(in the rows, 128 means zero)
Each path is a new rotation, seen through one point. The rows after it are directions, each followed by how far the rotation turns it, in degrees per step (0 if it stays put).
Each turn is a multiple of 5 degrees from 10 to 175, or 0.
Path 1:
[120 117 137 125 122 122 144 137 126 131 134 136 122 117 127 125 130 117
 124 131 126 121 120 118 128 122]
[127 113 136 135 125 126 140 127 124 132 136 144 129 122 120 128 137 122
 126 124 125 122 119 117 125 125]
[119 119 129 132 126 131 142 141 130 130 128 143 127 118 128 134 135 122
 126 127 128 116 118 121 124 128]
[118 122 127 128 123 127 146 134 128 135 138 142 125 122 124 127 133 129
 132 124 124 121 115 119 132 134]
[117 116 128 139 127 123 138 130 130 136 133 131 122 120 131 132 138 123
 130 123 129 113 116 121 132 128]
[120 124 130 133 129 131 145 131 128 137 139 136 134 126 132 136 133 116
 131 125 129 119 114 124 137 127]
[114 122 134 127 124 121 144 134 126 135 138 128 124 121 132 128 131 115
 126 129 127 120 121 119 135 122]
[127 114 139 134 126 124 142 124 124 134 140 135 130 124 124 129 133 114
 127 124 128 123 117 120 132 120]
[121 119 136 129 125 128 142 138 125 130 131 140 130 120 130 137 134 113
 122 130 129 120 122 119 126 121]
[124 117 134 125 122 127 146 135 125 132 138 143 127 120 121 125 131 123
 129 128 124 124 117 118 128 128]
[121 114 131 136 126 123 137 132 126 132 131 141 123 118 125 130 140 126
 126 124 127 117 118 117 124 127]
[120 121 127 133 128 133 144 136 131 134 133 143 132 124 127 134 132 123
 131 124 128 116 112 124 130 132]
[111 124 127 129 125 123 144 135 128 137 136 135 121 121 131 130 135 125
 131 127 126 117 118 119 135 130]
[121 117 132 137 126 125 141 125 129 137 138 129 129 123 128 129 134 119
 133 120 129 116 113 122 135 127]
[116 123 134 132 127 127 143 133 126 135 136 133 130 123 135 139 135 112
 126 130 130 119 121 121 133 121]
[122 119 138 125 122 125 147 132 125 134 139 133 129 122 125 124 127 114
 129 130 126 124 117 119 134 122]
[122 114 137 134 125 121 139 129 123 132 134 138 125 121 126 130 138 118
 123 127 128 121 122 116 125 121]
[130 127 133 126 128 127 126 128 133 128 127 129 129 126 132 130 129 131
 134 127 124 129 133 131 128 127]
0
[125 132 127 121 125 127 132 132 128 128 130 128 125 127 128 124 125 130
 129 131 125 131 129 127 130 130]
120
Path 2:
[124 124 120 122 129 141 138 132 136 126 118 126 135 125 131 131 140 134
 141 128 117 130 128 123 118 136]
[128 126 120 125 126 135 141 128 128 120 127 139 136 124 132 128 145 134
 136 118 131 135 124 125 123 140]
[125 128 119 126 116 133 135 126 137 130 117 128 140 123 127 126 142 132
 138 127 135 135 131 119 116 133]
[123 118 120 128 130 139 134 135 130 135 120 129 134 129 130 126 142 130
 138 124 127 137 128 126 118 143]
[129 128 116 118 124 132 137 128 127 121 121 134 138 125 133 119 140 138
 141 127 125 135 123 128 117 134]
[128 124 123 128 125 137 138 131 134 122 118 128 138 121 126 134 142 133
 144 124 127 131 130 117 124 139]
[122 123 117 123 125 136 140 128 137 131 124 135 135 124 135 130 146 131
 130 119 130 139 126 128 119 135]
[125 129 119 126 119 133 133 130 126 129 121 131 139 129 125 119 142 131
 141 126 133 132 130 124 113 142]
[128 118 119 125 131 136 135 134 132 129 114 127 136 122 131 129 139 137
 143 131 127 139 125 123 122 133]
[125 129 119 121 126 138 141 128 132 121 125 134 135 127 133 128 143 133
 136 121 118 128 127 127 117 140]
[128 126 121 129 121 131 137 128 130 123 122 134 140 121 127 127 144 134
 139 121 139 136 127 119 124 138]
[120 122 117 124 122 138 136 131 138 136 116 126 136 126 130 128 142 130
 135 128 127 136 130 125 114 134]
[127 124 118 125 130 136 136 133 123 127 124 134 135 129 130 121 142 134
 140 123 126 136 124 128 117 144]
[131 127 119 122 124 132 138 127 133 120 116 129 139 120 130 127 140 139
 143 129 127 134 126 120 121 131]
[123 122 122 128 126 141 140 130 135 128 123 130 135 126 129 136 145 129
 136 119 126 132 131 121 122 141]
[125 126 116 122 120 131 137 128 131 129 124 135 137 125 131 121 144 133
 134 122 136 139 126 128 115 136]
[125 124 121 127 125 136 133 134 131 130 115 124 138 127 125 124 139 133
 146 132 127 133 130 120 116 138]
[127 130 126 125 128 128 129 127 125 127 133 133 127 131 131 124 129 127
 125 124 127 128 126 133 126 131]
130
[125 127 127 130 124 127 125 129 128 135 127 128 128 130 126 125 129 125
 125 128 134 131 130 129 125 129]
85
